Rotation paths and how fast each direction turns (deg/step)
Each turn is a multiple of 5 degrees from 10 to 175, or 0.
Each row of a path follows its step; steps can be skipped.
Path 1:
step 3: [ 17  -5   8  -3  -5   3   6   8  -3  -9  -2  -2   3   4  16 -26  13 -15
  -3  21   6  21  -5   2 -10   0  14  15   1  14 -10  -8   9 -10   2   6
  -8   5  -1   6 -10 -17  -6 -13   1 -18 -32  -1  -8  -1 -17   1   3  -4
 -12   7  10  20 -10  -7 -12   5 -12  -3  -7  13]
step 9: [-10   9   9   4  -6  -5   0   6   1 -17   5  12  23   5   4  -6  21 -18
   3   6  11  12 -12   0 -12  11   2 -12  -5  23  -4   9   9   8  26   3
 -11  -7   2  16  -3 -21   1  13 -13 -22   1  -8  10  -6  -7   1   2  11
   3  12  -7 -13  -3 -15  -8 -13  10   8 -11 -14]
step 18: [ -3   3  -4 -11  -9  -1 -26  14  -4  21  12   0  -7 -15   9 -13  -3 -12
  -2 -12 -17  -4  -3 -10   6  -4  -4   4  -3   2   8   7   5  17  14  -1
 -17  -6  -2   7 -22  -1 -11  10 -21  -1  10  -1   2   6 -11   4   4   4
  13   1 -28  12  -1  10 -13   0   6   9 -26 -20]
step 20: [  3  11  -8  10   1  12   3  19   2 -17   1  -8  -2  -4  -4   3   8 -31
   2   2 -29   6   6  24  -6  -9   7   0   4  10   7  -2 -11 -11 -14 -21
  11  -5  10   2  19 -14  -6  -6   8  18  15  -1  -3   3  -4 -14   5   7
  13 -16 -11  -7  11  -9  -2  -2   5  15  15   5]
step 21: [-12  -3   1   3  -2  -7 -19  -6  -1   5   5 -14   3  -2 -28 -21  -4  -2
 -23   5   4   2   7 -14  -1 -19  -7 -20  16  11  -4  -6 -11  11  -1   7
   8  -1 -25  -5  10  -1   7  -3   1   3   4   7  11 -11 -22  18  -9  -2
 -14  15 -20 -13  -2  10 -12  -5  -4  10   3   0]
step 24: [ -2  16  -4  -1   5   6 -19   9  14   8  -6 -17   6   0   4 -34   2 -14
   8  12  -4  -7   2   9  -2  -9  15  14  20 -15 -15  -7   6 -10  -4  -2
  -2 -12 -15  27  -7  -1 -15   7  -5  13   5   8  -1   3 -13   5   2 -17
   3 -11 -14  15  -5   4  -5  -8  -6 -17  -8  11]
step 34: [  6   5  11 -19 -13 -13  -3  14   9   8   9  -3  14   7  23 -16  15 -20
  -3   6  16   4   0 -11   5  16  -8 -12  20   4  -2 -11  -6   2  11  -3
  12  -8  -2   9  -7 -17   3  -6 -11  -5  -2   4 -10   1 -20   0  -4 -10
   3   9   2  16 -16  13 -10  14 -18  10 -12 -19]
step 38: [  3 -11  13   5 -35  -8   7  -2  -9 -19   6  17  20  -1  22   4  -7  -8
 -14  -9 -11 -16  12   6   4  -1 -13   4  -6   1   7 -21  17  11  -3   4
  -7  -3  -3  -3   3  -7  -1   0   1 -10   0   5 -17  -8   9   0   8 -18
 -23  -4   9  -8  -8 -10 -10  -4 -19  -4   0   3]
step 39: [ 14  18   8 -28  12   3   4  11   3   0  17  -5 -14 -10  11  -5  -1   1
   5 -27   7   8  -9  24 -13   1   0  -3   2  13  18  -5  26   2  -4   1
 -17   9 -11  -1  -8  -6   7   0   2   2   6  -1 -11   6 -10  -6 -14  16
   0  18  -4   5  10   5  -8  15   6  14  -1 -13]
[ 3  3 -1 -2 -1 -2  2  1  4  3  2 -5 -5 -2  0 -2  3  0 -3 -1 -1  3  7  4
  2 -3  0  1 -1 -3  1  1  3  1  7  0 -4  1 -2  1  3 -1  1  1 -4 -6  0  4
  5 -2  3  1  7  3 -2 -2 -2 -1 -2 -3  0 -2 -2  2  6  3]
120
[ 1  0 -6 -5  6 -5  3 -1  1  0 -2 -2  1 -1 -5 -4  2  2  3 -2  1 -2 -5 -2
 -7 -3  2 -1  2 -2  1  1 -1  0  0  5  2 -5 -4  0  1 -4  1  2 -2 -1 -3  4
 -3  2 -3  1  1  3  0  1  3  2 -2  1 -5  3 -5 -4  0 -3]
140
[ 2 -8 -3  2  2  4 -5  5  1 -1  3 -2 -3 -3  3  1  3  2  9 -1 -3  1 -2 -1
 -4  1  5  4 -1 -2  1 -3  2  1 -2 -1  2  5 -2 -1  0 -2  2  0 -3  2 -2 -4
  4 -1 -1 -2  2  3 -2  2 -6 -2  0 -4  1  1 -2  0 -3 -1]
170
[-2  1  1  3  1 -1  6  7  2  0 -6  8  1  5  0  2  0 -3  0  4  0 -5  1 -2
  2 -1  2  6  5  0  2  1 -2  1 -1  2 -3  1 -4 -1  1 -5  3 -1 -5 -3  0 -4
  1  1  1  2  0 -4 -3  1 -1  1 -3  2 -2  0  0  4  0  1]
175
[-1  2 -1 -4  4  0 -7 -1 -3 -2 -1  2 -2  4 -4 -2  1  5 -3  1 -4  4  3  2
  1  7 -2 -2  3  2 -2 -1  6 -1  1  1 -4 -3 -5 -1 -3 -2 -2  1 -4  1 -2 -8
  1  2 -5  1 -1 -1  1  0  1  0  4 -2  0  0  0 -1 -1  3]
120
[ 0  1 -3  1 -3  2 -1 -3  0  1 -1 -1 -1  3  2  6  2  0  2 -4  2 -1  0  3
  3 -2 -4  4  1 -6 -8  1  1 -4  4 -3 -1  4 -1  1 -2 -2  0  3 -2  4  1  0
 -3  1 -5  3  1  5  4  1 -1  5 -4  5  0  5  0  0 -4  1]
65
[-2  0 -5 -5 -5  5 -2  3  3  1  2  0  3  1  0  0  1 -1 -2  2 -2 -1  1  2
  0  2 -3 -2  6  2  1 -4  2 -2 -5  1  2  3 -4  0  5 -2 -1 -1  7  2  3  3
  1 -2  0 -5  4  0 -2  2  5  4 -2  2  3  2 -4  0  2  3]
80
[-1  1 -2 -1  5  3  2  1  1 -1  1  4  5 -4  0  6 -2  1  0 -3  1 10 -2  3
 -3 -1 -4  1 -2  5 -5  4  1  3 -4  0  1  3 -2 -1 -3  0 -3  1 -2 -6  0  2
 -3  2  3  2  2 -2 -6  0 -1  0 -1 -1  1 -3 -2  1 -3  0]
110
